A single turn carries every row of the set below to another of its rows. Some are shown first; where does it send the rows asked next?
lidul: [-20  -9 -30   1   5  -3  -4 -24   9   3  17 -15  45  -2  17   7 -13  10
 -12]
pev: [ 28 -34  11 -16  -6   7   8  22 -20  -9   2  43   8   6  -2 -28  27 -12
 -31]
Ruba: [-28 -19 -24  -7  12  14   5 -27   7   9  14 -23  37   1   8  -6 -13  16
  -6]
supib: [  9 -11  10  10  16  -9  32   2 -20   7  -9   5  -9  -4  36 -46  27  18
  -8]
mabeb: [ 13 -18   8 -17 -13   0   4  41 -24 -19   0  39   6  -2   4 -19   7  11
 -36]
Vedef: [-11 -24 -23 -12  12  15   2 -35   9   8   8 -24  35   0  18  -6 -18  10
 -13]
todib: [  0  25 -17 -36  29  -4 -15  33  -2   9  14   6   8 -17 -11  -8  15  17
  -7]
Laz: [-17 -22 -25 -14   7   9  -5 -37  19  20   8  -3  28   0  10  -6 -20 -13
 -10]
sapin: [ 18  21   2  10 -10   9 -10  43  17 -28  -6   1  -4 -17  15 -13   7   1
  -7]
Mena: [ -3   0   8   8  11 -17  27  16 -20   4 -10   9 -12 -10  37 -42  13  24
 -11]
gize: [-10   6   7   6   5 -22  22  17 -13  13 -11  26 -16 -11  34 -42   8   9
 -11]
tefeb: [ 30   4  14 -31 -17  13  19  -5  -9 -16  17   1 -35 -19  16 -14  14   8
 -12]
mikev: [ 20  16   3   9 -11   6 -14  34  27 -15  -4  19  -7 -14   9 -18  15 -25
  -4]
vapa: [-11 -16 -28   1  11   3   0 -31   8   5  17 -20  49   2  15   4  -4   8
 -10]
kegi: [ 21   4 -14 -33  38   5 -10   8   4  22  18  10  10  -6 -18 -20  42 -10
  -1]
bonik: [ 23 -26  11 -15  -5   7  11  36 -30 -26   0  24  11   2   6 -22  16  20
 -34]
ran: [ -2 -23  -9  16  -1  24   2  23 -12 -38  13  42  -3 -13  -5 -23  31   1
  11]
kol: [-10 -21 -28   1   9   2  -2 -38  13  11  18 -10  47   4  12   1   1  -5
  -7]
Zitif: [  0 -24 -10  15   1  27   4  21 -13 -39  13  38  -2 -12  -5 -22  33   3
  10]
getas: [ 16 -22   9 -17 -12   0   3  33 -17  -9   1  51   5   1  -1 -23  14  -8
 -33]
lafoz: [ -1 -23 -10  16   0  26   5  23 -14 -40  12  36  -3 -13  -4 -23  31   7
  10]
piti: [-25 -13 -26 -13   4   4  -5 -28  16  16   7  -4  29  -4  14  -1 -29  -3
 -12]
fofom: [ 25   1 -12 -32  44  11  -4  10  -5  11  17 -12  16  -7 -13 -18  43  12
  -2]
feki: [ 45  -6   8  13   3  22   1  17  17 -23  -2  -9   3  -7  12 -23  39 -11
  -1]
mame: [-17 -14 -29   1   4  -3  -7 -33  16  15  17  -1  44   2  10   3  -5 -12
 -10]
gab: [  5  20 -17 -36  29  -5 -17  22   7  22  16  21   6 -13 -18 -14  25  -7
  -5]
fuv: [ -9 -27 -23 -11  12  15   2 -41  15  17  10 -14  32   2  14  -8 -13  -4
  -9]
fep: [ 12  13 -15 -34  38   5  -8  26  -9   1  15 -14  13 -13  -7 -12  27  29
  -6]
kiti: [ 36   1   5  11  -4  15  -8  18  28 -11  -2  13  -3  -8   6 -24  33 -33
  -1]
lim: [-22 -14 -25 -14   7   9  -1 -26  11   8   9 -18  31  -5  18  -1 -29  11
 -13]
lib: [ 25   7  11 -33 -22   8  13  -4  -4 -10  17  15 -39 -20  12 -14  10  -5
 -13]
meti: [ -4 -21 -10  14  -2  23   2  26 -14 -41  12  39  -2 -14  -3 -21  28   7
   9]
Niru: [-27 -21 -24  -7  11  11   1 -35  14  22  16  -5  34   4   1  -9  -7  -9
  -5]
nol: [-24  -7 -30  -1   2  -7  -8 -24  14   9  16  -2  43  -2  13   6 -14  -2
 -11]
latap: [  9 -12  10  10  14 -11  29  -3 -12  17  -8  18 -12  -2  31 -49  31  -1
  -7]
Lof: [-35 -12 -26  -9   6   6  -3 -27  16  21  14  -1  31   0   3  -6 -17  -4
  -6]
pakuv: [ -2  -3   8   8   8 -18  22   4  -8  20  -9  31 -15  -6  30 -46  21  -7
  -8]
Mada: [ 24   9  11 -33 -20  10  15  -1  -9 -15  17   8 -37 -22  15 -12   8   5
 -13]
tiza: [-36 -11 -27  -9   8   7   0 -20  10  13  15 -13  34  -2   6  -4 -21  12
  -7]
movug: [ -4 -20 -10  15  -3  23   2  25 -12 -38  12  42  -3 -14  -5 -23  28   3
  10]
vano: [ 31   2  11 -31 -18  12  16  -9  -4  -9  17  12 -36 -18  12 -16  18  -8
 -11]
kudo: [-22 -26 -24  -6  14  16   6 -36  10  16  16 -18  36   5   4  -9  -4   4
  -4]
zele: [ 33 -36  12 -15  -1  12  12  22 -26 -18   1  27  12   5   1 -27  30   7
 -32]
fovi: [ 33  -1  13 -30 -15  14  18 -10  -8 -14  17   5 -35 -17  14 -16  19  -1
 -11]
kigid: [ 34   6   7  12   1  18  -1  33  12 -34  -5 -18   2 -12  18 -17  22  10
  -4]

gab turns into kegi
mikev turns into kiti
tiza turns into Lof
Now find these:
mabeb turns into getas
Vedef turns into lim
Mena turns into gize
vano turns into fovi
mame turns into kol
Zitif turns into lafoz

